Each path below is one point turned by a fixed rotation once a step. After each direction that follows a path, write how fast that rotation turns it, in degrees a step (0 if it stays still).
Each turn is a multiple of 5 degrees from 10 to 175, or 0.
Each row of a path follows its step; steps can be skipped.
Path 1:
step 0: [  2.4   1.1   6.7  -6.6  13.0   3.5  -6.8  14.7  -9.7  -0.6  -4.2  13.0
  14.4   1.9 -24.2 -20.0  17.6 -11.0 -13.4  -2.9   7.0 -10.8   0.0  -5.2
  -5.7 -25.3  -1.3   6.5  14.6  10.2  11.5 -15.5  26.3  19.6  -6.0  15.0
  25.8  -9.5  31.1  -0.7  22.6   5.8   5.5   5.9   5.9  -2.5   1.7 -14.0
   2.2   2.7 -16.7  24.4  -3.7   5.5   6.2 -20.1  28.5   1.8]
step 1: [-19.9  12.0   7.5  11.0 -14.0  -6.5  -0.8  17.9  -1.1  18.0  -5.5 -10.4
   7.5  24.4   7.9  -4.2   8.6 -12.5  13.7  20.3  -8.3  -7.5  15.8   0.2
  -2.3  -0.9 -13.5   7.6 -22.9  -3.5  -4.3 -15.8  -0.1   6.5 -14.5  14.3
  24.8  -9.7  18.4   3.9   0.2 -12.3 -15.7 -12.6  18.2 -17.3  12.8   5.8
 -27.9  -4.1 -19.0  11.3  21.1 -16.5   8.8  11.2  23.1   4.7]
step 2: [ 22.4  -4.2 -17.6  14.4  -9.0 -10.2   1.9  19.4 -12.8  25.1   3.3 -10.6
 -11.5  12.1   2.0 -22.9  15.0  -1.3  -3.4  14.9  -7.0   0.6 -19.2 -15.9
   3.3   1.5  25.5 -12.3  10.5 -14.9 -29.2 -30.8  -3.4   6.3 -19.4   8.0
 -23.3  -7.2   8.9  21.9  -0.2   2.0  -0.4 -13.0   0.4   5.8  22.0   8.6
   0.0  10.0 -13.3   3.0   7.1   3.0   9.1  13.3   7.2  -3.0]
step 3: [  7.8  26.3   2.0  30.6  -5.1   4.5  16.6  20.3   6.9  20.1 -21.3 -20.7
  10.3  -2.8  14.8   7.9  -6.2   5.9 -19.6  -1.6   5.5  10.1 -12.9  -1.9
 -33.5  14.3   5.2   0.7   0.9  -4.9   7.2 -27.3 -22.5   5.3  -1.2   4.6
 -18.3   3.4 -28.7 -14.2 -15.7  -9.7   2.9  -4.6 -11.5  -0.6   3.2   8.2
  -8.4   4.7  -4.1  -8.0  -4.7  13.9 -11.7   6.7  11.8   6.7]
step 4: [ 11.1  11.8  -0.8   3.6   9.7  19.7  18.2  21.2   3.8 -18.9  -4.2  -5.0
   5.1  -2.1  -7.2  -6.2   1.4  16.3  -6.5   9.2   4.4  13.2   8.5  15.0
  -5.8  -3.9   0.7 -11.3   2.0  26.7 -19.7   7.0   7.8  -4.3  -2.6 -35.9
 -46.8   3.0  -6.7   2.5 -12.1   0.0  15.8   9.1  -5.4 -16.4   4.9   0.4
  -9.2   5.1  12.3  -0.9  11.9  18.8  -9.7  19.2  -9.5  15.5]
step 5: [-13.8  13.7  -4.4  -1.4  16.4  -9.0   7.2  -3.6  32.9  -6.2  -2.9  -3.6
  12.9  15.7   8.6   9.6   3.4   2.3  -6.1 -11.0  16.1  12.8  16.0  16.1
   6.2  18.2   3.7  22.0  -0.9   7.8   5.0  10.9   0.2 -26.3  -9.3 -12.1
 -16.8   4.2   5.3 -12.5  20.9 -16.9  14.1  26.7  -4.3  30.4   0.4   4.8
  13.4   3.7  14.4   3.6 -15.3  17.9  11.9  21.9  -8.0   3.7]
step 6: [ -5.9  -2.4  -0.5  -9.8   1.1 -14.2   3.6 -11.2   9.4  -9.7   8.4 -14.2
  16.1  -2.1   6.7  11.6  -7.4  15.2  20.3  -3.4 -22.4   3.1  13.1  13.9
 -10.4  -1.8   8.1   1.6  -1.6  -3.0  -0.9  32.3   3.7 -12.1  14.2   9.8
  -1.1  -3.3  35.6  17.1  -9.3  22.8   4.8  37.0  -9.4  -5.2 -13.4   0.0
  -0.6  28.1  -7.2 -16.0 -19.1   8.7   3.9   4.9 -16.2  -2.1]
step 7: [ -8.6  -1.2 -17.0   6.7 -13.5 -22.0   5.2 -14.3 -17.2   3.4  14.0 -13.3
  -9.3 -31.0  -1.8 -26.8 -12.0  -1.7  11.5 -22.8  -4.5  -8.9  21.6   5.7
  14.3  26.2  -1.9  13.2  12.1 -19.8   5.1  16.4  15.6  -7.2  -7.6 -10.9
  28.7   1.2   1.1 -15.2   1.2  -2.0   6.0   7.7  -7.8  -9.0 -13.6  -4.3
   9.7  11.1 -13.0  12.1 -14.9   1.1   0.0  -7.0 -21.9  -0.2]
step 9: [ 20.7 -28.6   8.8  -1.1  -4.5  17.0 -28.7   1.5  -2.2   5.9  -7.9  11.5
  10.6   1.6  -7.2 -17.6  -3.5 -21.2  -6.9  -7.1   2.1  -7.9  -8.8  13.6
  21.2 -15.9 -18.3 -11.4  -6.9 -25.7  -1.1  10.8  13.0   8.9   6.5   0.8
  -7.8  12.7 -30.0  -5.8  -8.4 -15.2   9.2  -3.0   0.1  13.2  -5.6  15.5
  -3.4  -6.7 -26.8   8.1 -10.4 -12.6   7.2 -28.2  -8.2  -5.7]
step 10: [ -3.0  -8.5  -1.1  -5.6   8.8  23.7 -18.5   6.1  -6.2 -10.0  -8.8  18.0
 -22.5   9.2   7.6   1.2 -13.8  15.2  29.8   4.5  -6.7   1.0 -25.1   7.8
   2.9  -7.3 -23.3  11.8 -12.8 -17.1   7.1  11.8 -12.4 -11.7  14.2  -3.1
   2.4   5.7 -30.9  -8.0  -8.0  -1.1 -25.7 -14.2   3.3  10.4  22.6   1.6
  -8.5 -12.9   1.5 -14.9   3.3 -14.8  11.1  12.0  20.0  -5.3]
[-2.2 -1.0  0.3 -2.5  2.1  4.7  1.3 -3.5 -5.7  2.7  3.8 -2.0 -4.1  4.8
  0.1  2.7 -6.2 -5.8  1.4  5.0  1.6 -2.5  2.3 -1.5  8.9  5.3  6.4  3.3
  3.9  3.9  0.2 -3.3 -3.2 -7.5  0.0 -4.1 -3.7 -1.4 -1.4  4.3  5.9 -2.3
  1.1 -0.9 -3.5 -3.2  2.2 -0.7  1.2  0.7  1.5  3.4 -1.6 -7.8 -0.3  4.0
  2.2  2.6]  120
[-2.6 -4.2  3.8  3.8  0.4 -0.5 -2.3  7.2 -3.4 -3.7  0.5 -2.4  4.0 -2.3
 -2.6  0.4 -6.6  0.0  7.1  0.4  1.7 -0.8 -1.7  3.0 -0.6  1.1  8.3  4.1
 -0.1 -3.5  7.9  1.5  5.6 -1.9  0.1  0.3 -2.0  1.9  1.0  1.6 -0.9 -2.2
  2.0 -0.8  2.3  5.6  0.3 -1.8  2.8 -6.6 -1.0 -5.8  4.8 -2.0 -3.7 -1.0
 -9.6 -2.5]  25
[-4.0  7.2 -0.7 -0.9 -3.2 -3.5 -0.1 -1.3 -3.0  2.4  4.3 -4.7 -0.6  6.2
 -0.9 -5.1 -2.2  9.3  5.1 -0.9  4.9  2.0  4.5 -3.5  7.8 -4.3 -5.3  2.4
  2.1 -0.4  3.7 -0.4 -1.1 -0.7 -1.5  6.7  1.1 -4.3  7.1  1.7  0.6  5.9
  3.6  3.9  4.6  2.9 -1.8 -3.1 -2.8 -1.6 -0.5 -1.8 -0.7 -0.1  0.4 -0.9
  1.5  0.7]  65
[  0.8   5.6  -8.3   1.3  -3.5   0.3   3.8   1.5  -3.4   4.4   2.0   2.6
   2.5   2.7   5.9   5.7   2.1  -6.1   3.0  -3.7  -1.2  -0.3   3.7  -0.5
  -1.1   1.6  -2.2   3.5  -4.6   1.8   3.2   1.4  -0.8  -0.6  -1.6   2.6
  -1.2  -2.5  -5.0   0.0  -3.7  -1.9  -3.1   6.1  -3.6   1.7  -5.2   4.4
  -0.4 -10.6   0.4   7.7   3.5  -0.4   0.2  -3.6  -2.6  -2.3]  175
[ -0.8   2.5  -3.9   1.7  -0.2  -0.6  -8.3  -0.2   0.3   3.3  -3.0   1.3
  -0.9   0.4   3.2  -1.1  -4.6   4.8  -0.3   2.0  -1.3   3.3  -0.5  -3.8
   1.4  -7.8  -1.6  -4.5   0.5   1.0   3.4  -3.6  -3.6  -2.8  -8.9  -0.8
  -7.7   6.2 -10.3   2.4  -3.8  -4.0   2.1  -4.6  -1.2  -3.6   3.9   1.0
   0.0  -1.3  -2.9  -3.9  -1.0   0.6   2.6  -4.5  -1.8   1.2]  55
[ 3.5 -4.7 -2.3  7.5 -0.8  4.8  4.0 -1.8  3.4  6.2 -2.3 -7.0 -3.7 -2.0
 -0.7  8.3 -0.2  5.0  1.2 -6.1  0.0  0.4  0.4  8.5  3.5 -7.6 -0.5 -3.3
 -3.7  3.2 -0.8 -1.4  4.1 -1.8 -0.8  0.7  3.9  4.0  3.1  4.7  0.2 -0.8
  0.9 -1.8  4.3 -1.4 -1.9  3.1  0.5  0.0  0.5  3.0 -1.1 -5.1 -4.6  0.6
  0.2  3.5]  140
[ -1.2  -2.3   7.8   0.6  -2.1  -2.3  -4.4  -1.7  -3.5  -2.8  -4.7   1.7
  -3.3  -4.4  -2.4   7.1   2.7  -2.4   0.8  -2.3   4.4  -0.7   2.4  -5.0
   2.6  -5.0  -3.3  -1.4   2.2  -5.6   1.7  -0.1   5.6  -3.4  -0.5  -1.5
   1.3 -10.6  -6.7   3.0  -3.8   3.9  -4.9   1.0   1.5   0.7   2.9   2.5
  -0.6   0.8   7.7   1.7  -4.6  -2.5   1.9  -0.1  -1.1  -2.0]  25
[-3.7 -0.4  7.0  3.6  7.4  0.7  5.4 -4.2  0.8 -4.3  3.9  1.8  4.1  4.4
  4.8  6.0 -1.2  4.9  9.1 -2.0 -4.1 -3.3  2.1 -0.7 -1.4 -0.7  0.2 -3.1
  1.1  2.8 -0.5  2.5 -5.1  7.2  1.5  0.8 -3.7 -4.5 -0.8  3.5 -4.3  2.1
 -3.5 -6.9  0.5 -4.1  0.2  1.8 -0.2  1.4 -4.4  0.0  3.6  0.3  2.9  2.8
 -0.8 -0.8]  160
